In the data rows, 50 means zero.
Some points, one per row:
52|37|49|58|36|35|51|57|41|51|31|34|38|37
34|50|16|52|46|56|21|57|50|61|12|53|40|82
52|48|58|54|47|49|60|49|51|48|67|56|54|38
62|38|34|59|42|48|36|67|52|61|36|45|36|54
67|60|63|43|53|44|67|39|48|44|58|40|55|44
32|43|59|61|40|44|52|55|46|49|31|63|64|55
24|71|61|51|56|48|47|44|47|36|51|26|42|50
91|55|70|40|58|52|80|43|58|51|90|58|77|44
55|49|68|53|48|50|62|53|48|51|76|55|66|40
66|33|81|65|30|25|80|62|39|62|38|57|87|47
41|51|54|56|52|49|52|51|46|40|64|45|39|24
66|41|46|47|45|46|47|51|47|55|49|46|47|41
49|55|49|47|54|56|50|46|60|40|63|50|39|46
46|45|29|46|52|49|33|51|51|58| 7|45|42|76
30|61|70|55|49|47|62|39|45|34|53|40|44|40
37|52|61|47|57|63|54|47|62|38|91|59|40|27
52|30|99|78|35| 9|96|55|23|54|43|32|72|14
38|63|33|40|63|67|28|47|60|43|63|46|25|46
13|55|58|47|50|44|48|42|45|52|16|52|58|74
41|44|38|55|39|35|42|48|39|64| 0|32|58|90
35|39|58|66|35|28|58|54|31|49|20|28|38|42
23|45|49|54|41|49|41|61|37|67|19|58|68|78
80|59|57|43|57|45|58|39|56|54|62|37|51|48
62|43|49|51|50|46|52|52|47|47|66|34|30|29
46|60|51|43|56|52|51|42|51|44|41|54|60|62
39|38|74|61|32|16|71|50|30|59| 5|33|65|52
51|44|56|52|45|53|60|53|55|50|66|69|64|49
32|51|88|72|40|23|77|49|30|44|45|22|45|21
47|65|57|49|53|53|50|46|54|29|76|38|31|29
60|67|85|48|62|47|77|32|61|29|99|29|43|12
15|71|16|35|62|89| 7|44|64|33|57|59| 9|55
63|47|49|45|58|73|55|53|70|49|99|89|63|39
46|41|58|55|46|44|60|55|44|48|56|52|49|38
50|63|66|47|58|41|66|34|44|42|50|31|61|56
57|55|17|40|58|68|24|51|62|49|55|41|15|55
56|57|33|43|55|61|33|47|60|45|61|52|34|49
57|53|21|38|54|59|30|51|52|52|34|51|47|72
32|41|67|73|36|45|61|59|45|49|54|60|51|28
Then 12 other points, each followed by its number:
51|59|56|48|56|54|57|43|51|46|67|53|54|41 0
56|42|67|65|44|41|63|56|52|59|44|55|68|50 1
49|49|55|56|50|56|49|53|57|49|69|59|42|34 2
57|48|57|51|49|50|58|49|44|51|53|56|59|43 3
60|52|79|52|48|34|78|45|48|44|66|40|65|39 4
56|65|34|42|62|64|39|44|61|38|75|49|37|43 5
70|54|17|32|60|76|29|53|69|62|66|78|54|78 6
76|44|38|37|49|40|48|48|51|62|17|40|57|81 7
57|37|75|56|46|43|76|54|42|47|80|54|54|20 8
60|59|28|38|60|77|35|50|69|41|94|66|30|40 9
58|51|52|43|46|37|54|46|47|62|16|56|89|85 10
39|44|56|55|47|48|56|51|42|44|58|41|35|27 11
Which of these numbered points is nearest to each point below, ignoring the 2 directions in which the first points spread most? Its number follows each.
72|46|29|47|46|39|41|51|44|64|10|35|54|79 > 7
34|38|63|64|47|44|55|57|48|56|45|63|53|44 > 2
35|57|41|48|56|64|39|54|52|37|78|46|12|23 > 11
47|59|83|52|52|48|72|41|50|36|84|57|64|27 > 0
50|35|32|56|41|50|38|66|47|63|36|62|49|65 > 9
46|51|66|59|48|50|64|51|49|44|72|62|53|30 > 2
37|34|35|67|39|50|31|67|49|72| 4|73|65|82 > 1
55|51|51|42|49|41|52|45|45|63|20|54|86|80 > 10
54|45|56|43|45|33|56|47|41|63| 3|50|87|86 > 10
77|58|24|38|57|51|35|45|56|55|35|35|44|68 > 7
21|53|40|57|46|47|38|53|47|42|38|37|23|48 > 11
16|42|32|55|44|52|21|60|48|61| 3|56|39|79 > 2
55|47| 2|38|53|78|15|58|67|72|30|84|55|96 > 6
31|70|18|42|60|75|15|49|62|43|45|61|40|75 > 0
36|49|41|59|45|56|39|57|45|43|55|41|16|29 > 11
77|43|43|40|51|42|46|50|52|61|38|35|51|63 > 7
79|53|68|41|56|42|75|40|53|51|68|48|84|49 > 10
24|50|39|56|40|47|39|55|42|60| 3|56|58|86 > 0
24|45|38|53|49|55|27|54|52|58|18|56|42|69 > 2
39|38|79|61|39|25|80|49|29|51|31|43|70|46 > 0
31|37|67|55|40|30|61|52|35|73| 0|59|91|91 > 10
35|58|19|40|62|68|14|50|61|45|44|40| 5|55 > 11
31|51|50|54|51|49|38|50|51|45|41|42|30|45 > 11
59|54|78|39|59|41|70|35|50|53|54|44|81|60 > 10
40|44|55|50|49|49|59|54|40|47|58|56|44|38 > 8
38|54|45|60|42|57|44|57|49|47|49|54|41|44 > 2
42|48|41|50|54|68|44|52|63|51|58|83|57|64 > 1
52|54|43|49|57|50|45|51|47|52|53|34|36|45 > 5
34|48|32|55|45|58|34|58|54|59|26|63|51|77 > 1
36|56|22|46|56|79|19|56|65|44|67|75|31|49 > 2
76|41|68|49|42|29|76|47|43|63|39|52|96|70 > 10
51|54|58|51|53|62|54|51|61|41|88|67|57|40 > 1
29|53|50|55|52|60|43|51|49|48|49|63|47|45 > 2
66|39|91|64|37|22|93|47|35|54|54|47|86|29 > 3
68|58|56|28|63|62|58|41|67|45|92|61|62|50 > 10
52|51|46|50|50|58|47|51|55|55|49|63|57|64 > 1
59|56|99|62|40|14|95|42|31|46|41|26|84|41 > 4
48|42|76|50|53|54|71|49|53|52|72|75|78|48 > 1
48|44|61|43|45|35|60|45|42|59|23|40|69|73 > 4
75|55|64|39|56|54|65|43|59|42|96|53|55|28 > 3
81|64|42|26|64|63|45|39|64|43|82|56|63|57 > 10
68|48|36|42|54|67|44|53|60|67|56|76|72|76 > 6
42|66|58|42|57|44|57|35|50|45|43|28|56|66 > 4
57|37|29|51|47|63|35|60|55|77|23|85|82|94 > 6
52|49|46|53|52|57|44|55|59|56|53|60|52|48 > 1
59|58|47|39|61|55|54|40|53|54|41|52|64|67 > 10
83|68|42|25|67|69|49|38|70|39|94|57|58|46 > 10
71|23|83|70|31|32|81|68|35|72|63|61|86|34 > 6
93|55|57|41|57|39|60|42|57|50|69|22|50|37 > 7
40|50|67|59|49|47|63|46|45|38|71|45|39|27 > 11
32|47|68|62|46|42|60|53|42|45|56|49|36|22 > 11
30|53|35|53|58|73|33|56|66|34|81|59| 9|29 > 11
65|59|14|23|63|79|21|47|69|50|68|69|49|73 > 6
64|50|47|45|51|61|51|50|60|54|66|68|68|59 > 6
63|61|74|46|59|37|74|31|42|48|46|31|70|54 > 4
